In the data rows, the value 50 means zero.
Here are some numbered points:
[38, 43, 53, 62, 60, 45, 39, 67, 73, 49, 49, 52, 58, 44, 53, 51, 53, 62, 49, 52, 52, 49, 53, 33, 36, 53, 65] 0
[37, 18, 76, 37, 22, 38, 48, 46, 27, 30, 48, 74, 14, 75, 47, 76, 47, 40, 59, 34, 24, 74, 77, 67, 91, 45, 36] 1
[40, 35, 53, 51, 53, 42, 65, 70, 58, 53, 47, 39, 54, 47, 58, 57, 51, 55, 45, 58, 42, 48, 50, 42, 57, 54, 51] 2
[59, 60, 58, 56, 58, 70, 49, 72, 39, 48, 55, 44, 65, 45, 45, 48, 48, 33, 51, 52, 69, 47, 53, 20, 53, 34, 54] 3
[55, 68, 48, 65, 56, 68, 63, 60, 48, 66, 48, 42, 50, 49, 45, 45, 47, 67, 43, 54, 65, 49, 48, 57, 37, 52, 57] 4
[36, 22, 77, 44, 17, 11, 35, 23, 39, 61, 53, 63, 24, 75, 51, 76, 49, 38, 54, 35, 19, 68, 74, 96, 65, 46, 31] 5
[65, 48, 44, 82, 68, 66, 51, 78, 48, 69, 47, 52, 47, 45, 51, 49, 52, 62, 52, 52, 55, 39, 48, 40, 58, 57, 48] 6
[70, 74, 31, 52, 42, 41, 47, 58, 27, 53, 52, 41, 61, 41, 55, 40, 41, 32, 63, 35, 82, 41, 36, 85, 31, 58, 45] 7
[58, 65, 36, 68, 57, 46, 43, 48, 66, 67, 55, 41, 57, 37, 51, 40, 54, 44, 46, 53, 48, 42, 43, 54, 47, 50, 45] 8
[58, 67, 47, 38, 63, 63, 82, 62, 64, 54, 46, 38, 53, 55, 56, 53, 58, 74, 49, 55, 39, 47, 54, 50, 41, 51, 52] 9
[48, 32, 55, 23, 30, 39, 39, 53, 20, 47, 54, 50, 37, 63, 47, 51, 34, 44, 51, 43, 55, 48, 49, 61, 60, 39, 50] 10
[49, 27, 50, 44, 32, 37, 62, 60, 58, 27, 52, 45, 56, 50, 55, 43, 40, 45, 60, 54, 59, 45, 40, 48, 57, 54, 50] 11
[50, 42, 68, 37, 24, 35, 39, 43, 39, 42, 54, 56, 26, 67, 46, 65, 52, 31, 53, 40, 54, 65, 62, 90, 60, 40, 46] 12
[65, 38, 43, 49, 48, 42, 39, 73, 62, 37, 48, 49, 51, 35, 53, 47, 49, 52, 53, 44, 70, 47, 44, 55, 53, 53, 45] 13
[45, 42, 68, 39, 37, 31, 35, 58, 46, 45, 56, 62, 34, 73, 50, 63, 36, 27, 57, 36, 24, 55, 54, 82, 66, 43, 41] 14
[49, 67, 48, 30, 56, 59, 57, 39, 57, 54, 47, 54, 57, 37, 40, 46, 60, 49, 40, 54, 38, 49, 51, 50, 44, 43, 60] 15
[40, 31, 78, 24, 23, 58, 51, 53, 39, 40, 59, 79, 23, 75, 49, 71, 51, 50, 56, 37, 38, 68, 73, 80, 84, 43, 37] 16
[45, 41, 52, 55, 49, 46, 54, 42, 56, 48, 47, 57, 57, 55, 47, 53, 60, 32, 42, 51, 58, 55, 47, 39, 52, 60, 42] 17
[39, 21, 47, 45, 64, 50, 39, 49, 66, 72, 50, 54, 56, 39, 41, 44, 49, 66, 43, 60, 50, 48, 51, 35, 30, 47, 57] 18
[56, 72, 45, 53, 67, 66, 51, 72, 73, 56, 40, 54, 57, 49, 53, 47, 60, 85, 51, 61, 55, 49, 52, 29, 47, 54, 50] 19
[47, 46, 47, 65, 70, 46, 56, 40, 67, 54, 45, 45, 55, 43, 43, 43, 51, 52, 38, 56, 71, 53, 45, 42, 60, 49, 60] 20
[45, 48, 44, 41, 59, 57, 47, 34, 60, 40, 55, 49, 58, 37, 47, 42, 52, 54, 40, 51, 43, 49, 48, 34, 33, 45, 51] 21
[50, 35, 49, 31, 62, 58, 57, 58, 89, 67, 53, 48, 56, 51, 51, 45, 62, 68, 50, 60, 50, 55, 52, 25, 46, 64, 64] 22
New points follow, each followed by the numbers of its three nearest points above by angle, smallest number first.
[41, 78, 45, 35, 42, 51, 54, 21, 38, 25, 56, 63, 50, 54, 46, 43, 42, 35, 62, 47, 83, 47, 43, 32, 52, 52, 50] ~ 3 7 17
[59, 63, 39, 53, 21, 54, 49, 39, 1, 33, 59, 57, 44, 56, 48, 49, 36, 37, 61, 35, 81, 48, 40, 65, 63, 56, 33] ~ 7 10 12
[61, 54, 50, 52, 50, 57, 54, 43, 85, 52, 48, 42, 57, 51, 53, 48, 63, 58, 43, 50, 57, 50, 47, 47, 36, 52, 46] ~ 9 19 22
[56, 60, 49, 50, 65, 56, 60, 58, 43, 51, 45, 40, 60, 51, 57, 56, 42, 63, 53, 46, 50, 49, 48, 40, 34, 57, 49] ~ 4 9 19
[59, 35, 29, 72, 31, 40, 28, 53, 41, 24, 48, 44, 49, 55, 53, 44, 26, 34, 74, 33, 60, 41, 28, 68, 44, 63, 33] ~ 7 11 13
[45, 33, 39, 18, 46, 53, 72, 14, 64, 51, 47, 42, 48, 46, 52, 50, 53, 55, 57, 51, 62, 46, 51, 53, 70, 51, 53] ~ 11 15 22
[47, 47, 44, 59, 51, 45, 53, 43, 56, 53, 55, 61, 50, 57, 43, 55, 45, 48, 54, 45, 35, 44, 49, 73, 72, 47, 40] ~ 5 14 16
[46, 49, 51, 18, 49, 55, 40, 43, 54, 68, 49, 50, 46, 56, 56, 48, 43, 64, 45, 54, 17, 50, 48, 34, 55, 52, 50] ~ 15 18 22
[53, 40, 49, 65, 50, 46, 52, 66, 24, 63, 46, 45, 51, 50, 45, 46, 47, 47, 41, 54, 45, 46, 47, 49, 55, 40, 54] ~ 3 6 10
[48, 60, 51, 34, 50, 54, 56, 50, 62, 54, 48, 51, 59, 53, 58, 59, 74, 55, 46, 57, 78, 53, 51, 59, 56, 54, 57] ~ 9 19 22
[42, 52, 52, 39, 49, 35, 44, 39, 63, 43, 47, 37, 43, 47, 52, 52, 54, 52, 61, 42, 49, 58, 53, 42, 45, 56, 44] ~ 5 21 22
[52, 43, 49, 33, 58, 57, 33, 56, 55, 60, 41, 56, 59, 42, 42, 45, 53, 44, 41, 56, 41, 46, 50, 39, 57, 49, 56] ~ 15 18 22
[45, 42, 64, 55, 31, 61, 50, 46, 34, 28, 59, 59, 32, 72, 47, 61, 43, 42, 51, 39, 15, 62, 63, 67, 61, 49, 46] ~ 1 14 16
[54, 32, 58, 80, 39, 34, 40, 51, 47, 54, 55, 71, 39, 64, 58, 50, 40, 51, 52, 50, 46, 46, 55, 48, 42, 46, 48] ~ 1 5 14
[54, 54, 47, 50, 56, 56, 44, 59, 58, 48, 50, 42, 49, 56, 50, 53, 55, 51, 50, 43, 33, 56, 51, 55, 61, 49, 53] ~ 9 14 19
